Look-ups in named tables: a row name and a column name give one cell, copied from the table.

Deno:
	Ripov	Gugemar	Pokurug	Relug	Genoz	Fimif	Vanifi	Zir	Melov	Mup
Nad	116	120	186	117	107	89	184	120	163	113
Zer	204	210	133	203	226	235	120	188	151	200
Posi	152	108	139	128	209	185	170	169	132	165
Gubesi	95	99	196	100	81	56	200	108	169	90
Pufedi	179	176	150	170	184	185	144	163	157	171
Nam	186	188	145	182	198	201	138	169	154	179
Rog	187	187	143	183	199	200	139	170	156	179
Pok	155	150	152	151	167	155	160	159	162	161
Zafatu	149	157	163	148	151	143	160	144	162	143
Zasasun	155	178	165	168	141	140	150	158	180	156

What is the Fimif of Zer in Deno?
235
What is the Zir of Pok in Deno?
159
What is the Ripov of Zafatu in Deno?
149
What is the Genoz of Nad in Deno?
107
What is the Relug of Zafatu in Deno?
148
What is the Pokurug of Zer in Deno?
133
What is the Gugemar of Posi in Deno?
108
Row with the largest Melov: Zasasun

Vupip:
         Pipal  Bok  Dopi  Feguro  Kavap   Koz   Rus   Vod  Bolop  Movora
Fedeta     238  426   533     -28   -417   527  -149   634     56     -47
Taf        237  328  -170     421    -82   211   337  -251   -654     385
Kol        237  596   361     389    601   166  -556  -409     -1     356
Luzeza     239  329  -110     360   -120   329   305  -390    100     581
Firudu     241  590   -10     131   -108  -353   -74  -459   -216     169
Vimemi     236  589    35     183    -68  -272   -92  -478    338     166
Nimo       234  595   373     378    607   244  -497  -495    405     247
Loma       240  317    72     122   -125   610    32  -394   -858     846
Kagonib    239  360   600    -580    398   -83   598  -115    831     327
Nolosul    238  422   541     -43   -403   523  -147   640   -173     -68

What is the Movora of Nimo in Vupip? 247
What is the Dopi of Vimemi in Vupip? 35
What is the Vod of Vimemi in Vupip? -478
What is the Kavap of Loma in Vupip? -125
What is the Vod of Nimo in Vupip? -495
What is the Movora of Fedeta in Vupip? -47
What is the Kavap of Kagonib in Vupip? 398

Sedibe =
|  | Selika | Mukupus | Kataba | Rotupo | Disaf |
|---|---|---|---|---|---|
| Pususep | 76 | 87 | 100 | 102 | 97 |
| Lomi | 62 | 91 | 124 | 126 | 108 |
| Sebam | 86 | 117 | 151 | 173 | 201 |
| Tifog | 101 | 124 | 149 | 164 | 180 |
| Mizad | 101 | 124 | 150 | 163 | 174 |
| Rolig | 122 | 134 | 144 | 141 | 136 |
| Boguzug | 160 | 92 | 20 | 15 | 46 |
| Gelisi | 90 | 86 | 83 | 84 | 87 |
| Vis | 124 | 88 | 50 | 49 | 67 |
| Zige | 66 | 92 | 122 | 125 | 106 |
| Giv | 123 | 134 | 142 | 140 | 134 |

Gelisi, Disaf => 87
Sebam, Rotupo => 173
Giv, Disaf => 134
Gelisi, Selika => 90
Boguzug, Kataba => 20
Tifog, Disaf => 180
Boguzug, Disaf => 46
Rolig, Mukupus => 134
Lomi, Rotupo => 126
Sebam, Mukupus => 117
Mizad, Kataba => 150
Mizad, Disaf => 174

Sar
         Vuru  Lino  Mura  Leb  Tafi  Baguk
Vuvi      237   572   678  366   924    537
Tos       750   842   640  538   217    524
Pegonos   666   884   243  868   201    391
Livo      662   787   409  555   927    730
Romoret   517   341   454  835   666    397

Vuru of Romoret = 517
Baguk of Pegonos = 391
Vuru of Tos = 750
Mura of Romoret = 454
Lino of Romoret = 341
Vuru of Vuvi = 237
Tafi of Livo = 927
Leb of Livo = 555
Mura of Livo = 409
Baguk of Tos = 524
Mura of Pegonos = 243
Leb of Romoret = 835
Lino of Pegonos = 884
Leb of Tos = 538
Tafi of Tos = 217
Mura of Tos = 640
Baguk of Vuvi = 537
Tafi of Vuvi = 924
Which row has the largest Vuru? Tos

Seg =
|  | Numo | Sava |
|---|---|---|
| Zuk | 59 | 68 |
| Zosozib | 63 | 58 |
| Pavit | 62 | 55 |
| Kugera | 70 | 23 |
| Dab | 68 | 36 |
| Doded | 67 | 39 |
| Fodi | 58 | 63 |
| Zik | 68 | 83 |

What is the Numo of Zosozib in Seg?
63
What is the Sava of Pavit in Seg?
55
What is the Numo of Zuk in Seg?
59
What is the Sava of Zosozib in Seg?
58
What is the Numo of Dab in Seg?
68
What is the Sava of Fodi in Seg?
63
What is the Numo of Pavit in Seg?
62
What is the Numo of Fodi in Seg?
58
What is the Numo of Doded in Seg?
67
What is the Sava of Zik in Seg?
83
What is the Numo of Zik in Seg?
68
What is the Numo of Kugera in Seg?
70

Fodemed
columns: Sukuzur, Ruv, Kupusov
Lefer: [0.83, 0.51, 0.39]
Bug: [0.71, 0.48, 0.25]
Fozi: [0.53, 0.74, 0.70]
Defur: [0.64, 0.44, 0.50]
Velun: [0.47, 0.87, 0.52]
Tarub: [0.60, 0.81, 0.68]
Nukuda: [0.23, 0.27, 0.48]
Tud: [0.52, 0.56, 0.68]
Goboka: [0.77, 0.56, 0.40]
Fivezu: [0.54, 0.79, 0.81]

What is the Ruv of Bug in Fodemed? 0.48
What is the Ruv of Tud in Fodemed? 0.56
What is the Sukuzur of Tarub in Fodemed? 0.60
What is the Kupusov of Velun in Fodemed? 0.52
What is the Sukuzur of Bug in Fodemed? 0.71
What is the Ruv of Fozi in Fodemed? 0.74
What is the Ruv of Defur in Fodemed? 0.44
What is the Ruv of Nukuda in Fodemed? 0.27
What is the Kupusov of Nukuda in Fodemed? 0.48
What is the Ruv of Lefer in Fodemed? 0.51

Zat =
	Zeramu	Bamobor	Zub	Nes	Mol	Zuba	Rogok	Laruzi	Deposan
Git	15.3	24.8	16.6	19.0	13.8	-10.7	-66.5	1.2	45.2
Bopibu	0.1	-11.7	-2.5	-1.7	-2.2	15.7	59.5	7.4	7.0
Torilu	7.4	-9.5	-10.8	11.0	-12.3	4.8	-45.9	10.2	80.1

Git, Rogok -> -66.5
Torilu, Zuba -> 4.8
Torilu, Rogok -> -45.9
Torilu, Deposan -> 80.1
Torilu, Zub -> -10.8
Bopibu, Deposan -> 7.0
Git, Zub -> 16.6
Bopibu, Mol -> -2.2
Torilu, Zeramu -> 7.4
Git, Laruzi -> 1.2
Bopibu, Zuba -> 15.7
Torilu, Mol -> -12.3
Bopibu, Zub -> -2.5
Git, Bamobor -> 24.8
Git, Zuba -> -10.7
Git, Zeramu -> 15.3
Torilu, Laruzi -> 10.2
Bopibu, Zeramu -> 0.1
Which row has the largest Zub? Git

Vaki.tsv
	Lel	Nuba	Nabof
Zutifeg	7.9	0.4	3.5
Rud	8.0	5.5	2.6
Fad	6.1	2.8	3.8

Nabof of Fad: 3.8
Nuba of Rud: 5.5
Nuba of Zutifeg: 0.4
Nabof of Zutifeg: 3.5
Nuba of Fad: 2.8
Lel of Fad: 6.1
Nabof of Rud: 2.6
Lel of Zutifeg: 7.9
Lel of Rud: 8.0

Table Lanudi
|  | Gim | Gotu | Neno | Geso | Nub | Tegap | Laz | Meloked |
|---|---|---|---|---|---|---|---|---|
| Nurunu | 241 | 144 | 229 | 826 | 759 | 315 | 594 | 707 |
| Tiz | 420 | 158 | 610 | 386 | 656 | 488 | 878 | 800 |
| Zomefu | 110 | 777 | 362 | 555 | 320 | 319 | 144 | 217 |
| Tuluko | 749 | 481 | 546 | 378 | 293 | 710 | 351 | 420 |
| Tem | 406 | 451 | 351 | 740 | 282 | 707 | 256 | 352 |
| Gozonof | 541 | 467 | 335 | 582 | 150 | 625 | 410 | 254 |
| Guvara | 388 | 484 | 353 | 570 | 145 | 700 | 264 | 289 |
| Ketu | 157 | 81 | 193 | 763 | 677 | 353 | 709 | 680 |
| Kis | 335 | 570 | 257 | 644 | 313 | 627 | 140 | 255 |
| Vipo | 111 | 251 | 351 | 511 | 696 | 356 | 627 | 568 |
| Tilavep | 655 | 175 | 536 | 685 | 641 | 444 | 574 | 636 |
| Bomu | 522 | 476 | 477 | 518 | 199 | 664 | 369 | 338 |
| Fon | 136 | 412 | 395 | 603 | 764 | 258 | 530 | 466 |
| Rek | 633 | 290 | 512 | 573 | 716 | 399 | 579 | 625 |

Gim of Kis: 335
Gotu of Kis: 570
Geso of Bomu: 518
Nub of Tiz: 656
Geso of Ketu: 763
Neno of Fon: 395
Nub of Gozonof: 150
Meloked of Tuluko: 420
Neno of Guvara: 353
Gim of Rek: 633
Gotu of Gozonof: 467
Nub of Tuluko: 293
Which row has the largest Laz? Tiz

